(in the rows, 128 means zero)
One turn moves each row of this set onto another row. After a few examples, where does it send each row asked below?
k_948: [146 126 122 150 144 128 140 111 110 169 126 115]
k_295: [ 98  93  92 123 134  88 139 140 106 123 103  99]
k_314: [ 97 120 102 160 140 107 181 149 121  90 124 116]
k_582: [ 89 119 102 117  96 102 156 112 109  86 131 145]
k_68: [ 66 104  83 108 133 101 139 134 103 129 140 104]
k_179: [ 88 143 137 147 128 148 122 114  95 165 149 114]
k_382: [ 82 161  86 108  94 121 149 119 124 117 144 125]
k_804: [125 132 148 156 124 135 119 118 101 159 115 112]
k_869: [ 64 163  77 129 116 126 159 125 113 117 133 113]
k_757: [ 78 129 100 128 122 115 173 137 126  95 170 132]
k_263: [102  97  98  94 110  89 129 129 117 126 132 116]
k_71: [ 71 123  96 121 106 108 161 114 103  88 138 141]
k_548: [106 122 148 150 127 158 141 120 132 153 158 130]
k_635: [110 137 112 139 148 142 143 106 103 174 161 118]
k_673: [104 140 145 136 115 143 116 110 102 164 149 121]
k_402: [ 79 103  91  93 118  98 132 128 111 128 147 113]
k_936: [ 78 156  78 148 126 119 163 133 110 113 102 102]
k_603: [126 146  97 127  94 104 148 127 130 109  95 119]
k_166: [113 153  96 107  83 110 143 119 133 113 126 129]
k_684: [113 116 147 172 142 154 147 129 126 150 130 118]
k_575: [145 129 124 135 133 129 136 106 114 171 143 123]
k_41: [111  92  98 108 119  85 132 135 114 123 111 108]
k_841: [ 65 122  92 135 118 109 166 118  97  87 126 133]
k_529: [ 96 113 101 139 110  98 162 120 104  83 102 133]
k_775: [123 134 150 141 113 136 115 113 105 161 132 120]
k_106: [122 118 153 152 124 153 139 121 135 151 147 130]
k_589: [111 135 110 153 159 140 148 112  99 173 144 110]
k_778: [ 90 140 136 161 139 146 127 120  91 163 131 106]
k_9: [ 74 127  96 149 139 116 181 144 118  93 150 120]
k_278: [109 134 141 165 136 139 126 121  94 160 115 105]
k_144: [ 95 123 143 158 138 161 146 123 126 153 156 124]
k_546: [123 114 112 150 123  98 173 146 130  87 119 124]
k_423: [127 134 119 129 134 136 137 104 111 174 161 125]
k_713: [125 115 153 163 132 150 142 125 132 149 132 124]
k_552: [ 98 120 142 169 145 159 149 127 123 152 142 119]
k_95: [104 124 111 118 106 107 166 134 136  93 165 140]
k_516: [102 114 105 125  98  97 157 116 110  84 113 141]
k_541: [129 129 115 160 157 133 147 115 102 170 127 108]
k_373: [126 116 117 129 106  99 166 139 138  89 139 136]
k_636: [ 78 118  95 144 120 103 167 122  98  85 108 129]
k_306: [ 75  99  84 123 142  96 143 139 100 126 118  96]
k_901: [109 148  88 147 115 108 157 133 119 109  84 106]

k_166 -> k_603
k_295 -> k_306
Now find these:
k_9 -> k_757
k_713 -> k_684
k_778 -> k_179
k_589 -> k_635
k_529 -> k_636

One turn moves each row of this set onto another row. After a few examples, where does it send each row asked below?
k_52: [137 115 122 170 164 117 114  96 143 148 138 138 126]
k_581: [151 114 137 159 143 125 160  94 103 147  87 124 145]
k_914: [109 164 138 111 172 120 157  91 107 149 121 114 131]
k_434: [113 124 132 102  97  81 169 115 117 143 127 120 145]
k_512: [135 149 102 130 111 145 126 118  89 171 154 132 143]
k_311: [131 136 108 161 136  90 150 126 112 148 122 139 170]
k_926: [123 131 113 109 112 152 147 101  87 163 144 150 143]
k_165: [134 133 122 113 136 129 135  99 143 195 136 166 149]
k_432: [113 121 134 121 103 108 143  86 163 136 132 134 118]
k_208: [138 126 123 153 162 136 129  80 145 148 145 157 133]
k_191: [144  95 150  90 130 121 162  80 111 141 116 120 111]
k_646: [124 126 129 116 169 106 131 105 134 171 176 137 104]
k_630: [180 123 131 115 150 105 128 115 119 164 124 155 172]
k_220: [159 140 129 126  95 103 124 131  91 159 135  96 110]
k_724: [166 140 117 110 140 118 104 119  70 148 140 119 134]
k_501: [115 159 131 116 115 118 104 100  96 174 141 108 108]
k_653: [168 116 116 103 140 113 107 124  90 129 156 141 131]
k_689: [110 154 149 140 122 125 125  89  97 180 118 113 104]
k_112: [147 135 111 112 127 115 192 111 111 138 164 127 145]
k_58: [173 115 124 149 143 116 156  94 108 129  99 143 151]
k_487: [121  98 121 116 109 102 133  96 154 130 154 136 125]
k_393: [186 121 157 118 127  76 138 109 125 175 114 122 127]
k_394: [144 139 110 111 168  68 133 102 114 126 150 122 113]
k_356: [127 138 147 111 109  87 135  86 143 193 113 134 120]
k_690: [163 106 153 103 133 105 155  88 125 135 105 118  94]
k_983: [158 124 151 115 179 110 160 111  93 171 122 116 107]
k_753: [159 132 138 154 108  88 114 134 110 145 130 104 109]
k_328: [133 152 111 157 132  96 170 133 136 155 125 107 112]

k_356 -> k_393
k_581 -> k_52
Now find these:
k_926 -> k_689
k_724 -> k_512
k_311 -> k_646
k_328 -> k_394
k_690 -> k_58

One turn moves each row of this set onto another row. After a few examples, where does it send each row asked below?
k_127: [110 112 165 146 160 163  92 142 162 141  90 121 122 120 139 114 125 106
 123 124 127 105]
k_683: [154 128 150 179 145 150 111 157 123 116 106 136 154 105 137 106 159 122
 141 102 123  96]
k_261: [147 116 150 171 145 161 114 158 123 130 103 139 147 104 139 107 162 129
 138 104 115  93]
k_508: [151 115 162 180 148 148 105 127 128 119 117 119 137 114 118 108 175 166
 125 120 108 104]
k_883: [146  99 153  93 125 149 121 112 136 128 137 105 121  92 131 118  66 146
 129 123 112 125]
k_422: [162 143 126 116 124 109 186 130 130 114 144 103 138 121 139 127 124 136
 144  92 107 100]
k_435: [129 146 137  97 164 161  94 129 158 125 131 121 121 137 108 108 169 163
 106 146 134 105]
k_661: [140 160 139  85 154 163  66 120 123 116 137 136 131 137 124 141 120 148
 132 109 113 111]
k_93: [144 118 141 119 140 115 195 108 133 104 137  98 135 114 113 125 129 144
 132 106 119 115]
k_528: [150 123 129 105 138 135 190 119 122 131 136 100 116 101 139 129 124 144
 132 100  95 118]
k_542: [117 122 174 163 158 136  87 123 173 118 105 106 128 139 117 110 139 128
 118 136 136 105]
k_827: [124 112 148 114 115 115 135 103 162 141 165 111 122 122 130 107 127 171
 132 154 100  91]
k_465: [138 155 101  99 158 133  97 117 119 119 102 129 112 108 129  93  84 151
 125 111  86 112]
k_945: [109 135 113 115 166 114 120  99 146 110 107 129 118 125  97  79 128 172
 113 143 105 100]
k_133: [162 118 163 171 152 162  93 129 104 108 107 121 140  97 125 121 134 143
 133  95 110 123]
k_895: [159 132 138 116 131 111 184 115 124 100 139  99 141 116 122 133 111 136
 141  91 116 115]
k_38: [172 110 107 127 113 148 141 131 147 123 139 104 109 144 142 108 103 165
 107 108 144 129]
k_902: [158 138 126 112 127 118 185 121 129 128 148  96 120 116 141 127 134 152
 135 102  93 106]
k_59: [138 114 136 110 125 131 152 153 167 127 131 115 145  94 139  85 104 107
 132 135 151  97]
k_235: [118 100 113 130 117 135 148 103 130 122 147 157 135 151 144 137 102 140
 145 101 130 111]
k_349: [123 163 130 101 168 153  96 143 143 104 122 144 153 125 122 114 144 103
 133 122 159 104]
k_720: [135 156 154 158 143 134  71 146 156 128 111 118 134 135 155 118 119 100
 140 110 121  95]
k_907: [128 136 117 103 164 126 104 106 123  93  92 133 131 113 102  95  75 147
 125 110 111 115]
k_677: [161 133  92 136 131 147 149 130 141 121 142 103 106 116 156  97 114 132
 111 116 155 146]
k_771: [124 170 138 108 156 132  83 115 148 106 147 135 142 152 113 122 163 149
 130 135 132  97]
k_913: [111 144  93 104 162 130 130 141 143 130  91 148 124 109 129  72 119 130
 126 127 108  87]
k_86: [135 150 143  90 175 172  80 116 129 103 122 119 128 116 108 123 125 138
 114 123 142 137]
k_938: [159 122 158 167 148 164  89 129  99 120 111 126 136 100 136 126 137 145
 138  94  96 117]
k_687: [121 131 129 110 116 119 144 140 151 141 149 138 146 102 160 104 108 103
 157 129 121  82]
k_515: [125 149 156 159 144 136  72 130 162 148 124 112 113 141 153 117 148 132
 130 131  98  92]
k_468: [139 136 146 131 127  99 133 100 166 111 166  89 129 109 122  91 128 152
 125 158 131 112]
k_739: [154 130 158 185 143 139 100 126 122 118 126 121 139 118 126 112 176 161
 132 116 102 101]
k_781: [127 140  94 150 141 130 154 100 133 118 156 119 113 114 155 104 135 123
 126 128 148 145]
k_511: [138 115 133 111 142 130 203 123 132 122 129 104 128 102 127 122 132 134
 132 106 116 113]
k_545: [139 141 173 160 153 135  63 117 151 107 110 101 130 135 128 125 106 120
 128 114 128 119]
k_243: [137 164 105 117 148  99 104 112 146 109 120 122 121 138 112  80 122 175
 120 132  95  90]
k_593: [119 126 165 144 157 165  70 120 146 149 108 111 103 123 146 128 120 132
 123 123  95 117]
k_602: [128 153 100 113 149 108 121 143 148 104  95 145 146 129 117  75 105 128
 133 115 124  79]
k_892: [109 123 108 145 136 127 147  80 120 116 159 144 124 129 147 130 119 130
 143 117 130 136]
k_878: [132 149 126  83 153 172  94 162 147 136 118 147 136 133 135 117 143 126
 127 118 133  89]
k_110: [144 141 143 111 129 123 113  96 122 113 157 106 131  87 144 120  72 123
 147 121 112 131]
k_916: [148  95 114 126 104 139 147 126 149 127 142 135 127 165 137 122 107 165
 125 104 137 103]

k_38 -> k_677
k_468 -> k_110
k_349 -> k_771
Now find these:
k_515 -> k_593
k_243 -> k_465
k_739 -> k_938
k_902 -> k_528

